(in the rows, 128 means zero)
First come named moves, each a turn or a mirror, each shown by rows before and after it. For each pair of rows after them, which moves, in which order, take the first row to the second? The first pair is done for you.
q700:
[ 77 119 130 125 108 116 132 106 133 139  83 134 112 170 141 108 120 109
 144 140 127 168 141]  ->  [ 72 105 145 133 110  99 124  96 124 126 116 143 119 140 143 108 121 134
 128 116 121 170 162]
[139 113 149 145 157 137 111 143 126 145 177 145 108 103 112 143 109 135
 126 121 129 130 138]  ->  [149 135 125 138 156 152 122 153 134 160 136 132 102 133 103 141 103 105
 144 150 139 138 105]
[142  98 137 146 137 128 105 135 139 128 101 118 123 129 104 147 127 108
 151 152 124 106  83]  ->  [136  78 159 151 136 116  96 125 130 116 136 129 127 100 110 147 124 133
 134 126 115 103 110]
q993:
[118 106 152 145 133 153  91 126 110 139 119 120 137 148 161 127 132  89
  98 130 134 143  41]  ->  [118  80 176 166 132 136  70 116 111 124 147 135 136 108 154 134 136 125
  87 111 130 128  78]
[200 144  90 117 150 126 117 191 120 109 103 129 128 130 101 120 122 107
 141 146 147  87 119]  ->  [199 125 108 137 151 110 100 183 121  94 127 140 128 101  93 127 124 135
 134 133 142  73 145]
[144 151 102  97 123 132 137 124 141 105 101 131 127 115 123 130 114 176
 145 129 129 105 209]  ->  [149 167  87  82 122 144 151 131 142 117  84 119 129 140 126 126 114 154
 150 140 132 115 183]
q374:
[108 125 133 153 104  87 141 103 143 133 135 115 105 144 136 146 109 131
 149 132 120 131  96]  ->  [137 116 136 157 118  92 114 106 141 122 138 115 106 138 132 136 117 124
 136 129 140 118  78]
[139 149 118 116 132 150 168 129 130 125 137 118 147 124 122 124 121 141
 150 128 114 134 173]  ->  [109 134 134 141 117 136 153 123 143 139 130 122 131 120 110 142 119 144
 159 136 103 138 175]
[116 147 104 127 108 133 117 122 138 124 116 118 126 145 105 134 114 110
 152 139 156 125 121]  ->  [122 146 108 133 113 135 112 126 138 124 114 118 124 143 103 133 117 108
 147 135 158 121 116]
q390:
[149 128 131  92 148 140 136 131 100 113 169 124 146 130 155  97 126 132
 107  96 129 132 115]  ->  [ 80 104 154 130 112 116 119 130 120 150 134 107 121 149 149 130 116 123
 122 118 103 160  98]
[139  78 140 153 128 117 108 108 134 110 135 132 132  90 119 135 108 133
 107 132 109 156 141]  ->  [164 104 123 114 147 137 132 113 116 102 148 127 149 101 140 112 109 124
  96 121 116 162 135]
[129 134 119  98 127 137 140 129 117 141 125 124 137 149 147 112 124 108
 133 140 132 159  84]  ->  [113 105 144 151 105 116  99 120 141 143 112 141 116 122 117 139 128 131
 148 156 130 141 107]
[147 140 115 146 125 127 114 127 150 129 101 127 111 127 103 133 135 123
 154 148 138  99 140]  ->  [164 161 102 114 143 142 138 135 131 129 110 121 122 139 119 114 132 110
 141 140 143 106 128]
Then:
Each pair is 2 to 3 moves apart.
[ 99 151 141 105  89 132 163 125 156 135 151 116 135 149 116 134  97 111
 143 117 146 159 128]  ->  [105 114 168 141  89 113 120 118 158 121 169 128 124 117 106 146 105 138
 136 111 151 140 135] => q993 q374
[139 154  78  92 160 163 180 121 134 123 107 124 137 136 127 117 120 115
 158 141 155 126 156]  ->  [ 79 117 119 124 133 123 168 104 139 131 137 137 129  99 125 143 113 155
 150 120 123 137 200] => q374 q700
[ 49 106 156 161 107  98 121 119 130 138 149 142 125  99 130 152 119 171
 131 108  88 150 163]  ->  [156 116 133 104 165 135 111 130  93  93 187 142 156  99 155 103 136 150
  86  78 136 124 118] => q374 q390
[150 135 128 102 144 119 119 131 121 116 147 127 127 120 128 121 110 127
 111 119 123 129 123]  ->  [134 134 124 117 133 120 116 134 132 133 113 116 113 141 118 132 109 113
 130 142 123 138 104] => q390 q390 q993
[168 126 121 141 117 145 100 128 129 110  83 113 116 167 120 121 124 116
 141 170 136  93  85]  ->  [133  96 153 118 124 121 102 107  95  94 174 117 137 125 159 119 116 159
  85 101 110 117 115] => q700 q993 q700
[127 152 103 128 132 141 153 131 125 116 149 102 141 167 156 120 128 120
 116 137 155 153 102]  ->  [125 138 112 176 116 133 124 130 155 122 116 109 118 159 123 136 131 126
 142 166 160 131 111] => q993 q700 q390
[163 142 103  89 131 142 143 119  87 123 136 141 149 151 138  91 113 122
  88 100 159 101  88]  ->  [116 136 119 107 110 113 164 101  96 125 164 157 150 114 132 107 106 172
  98  89 122 107 169] => q374 q993
[ 57 175 119 131  69 151 152 131 126 162  72 115 149 157 104 172 130 135
 158 135 106 186 148]  ->  [111 137 155 156  88 130 107 115 115 106 142 154 157  74  93 165 144 198
 127  95 122 139 209] => q700 q390 q374
[ 96 129 104 121 114 111 164 115 146 124 120 128 119 122 134 135  97 141
 141 134 137 130 140]  ->  [110 127  96  99 126 122 167 120 131 118 124 118 126 136 149 126  98 124
 125 125 143 139 110] => q374 q390 q390
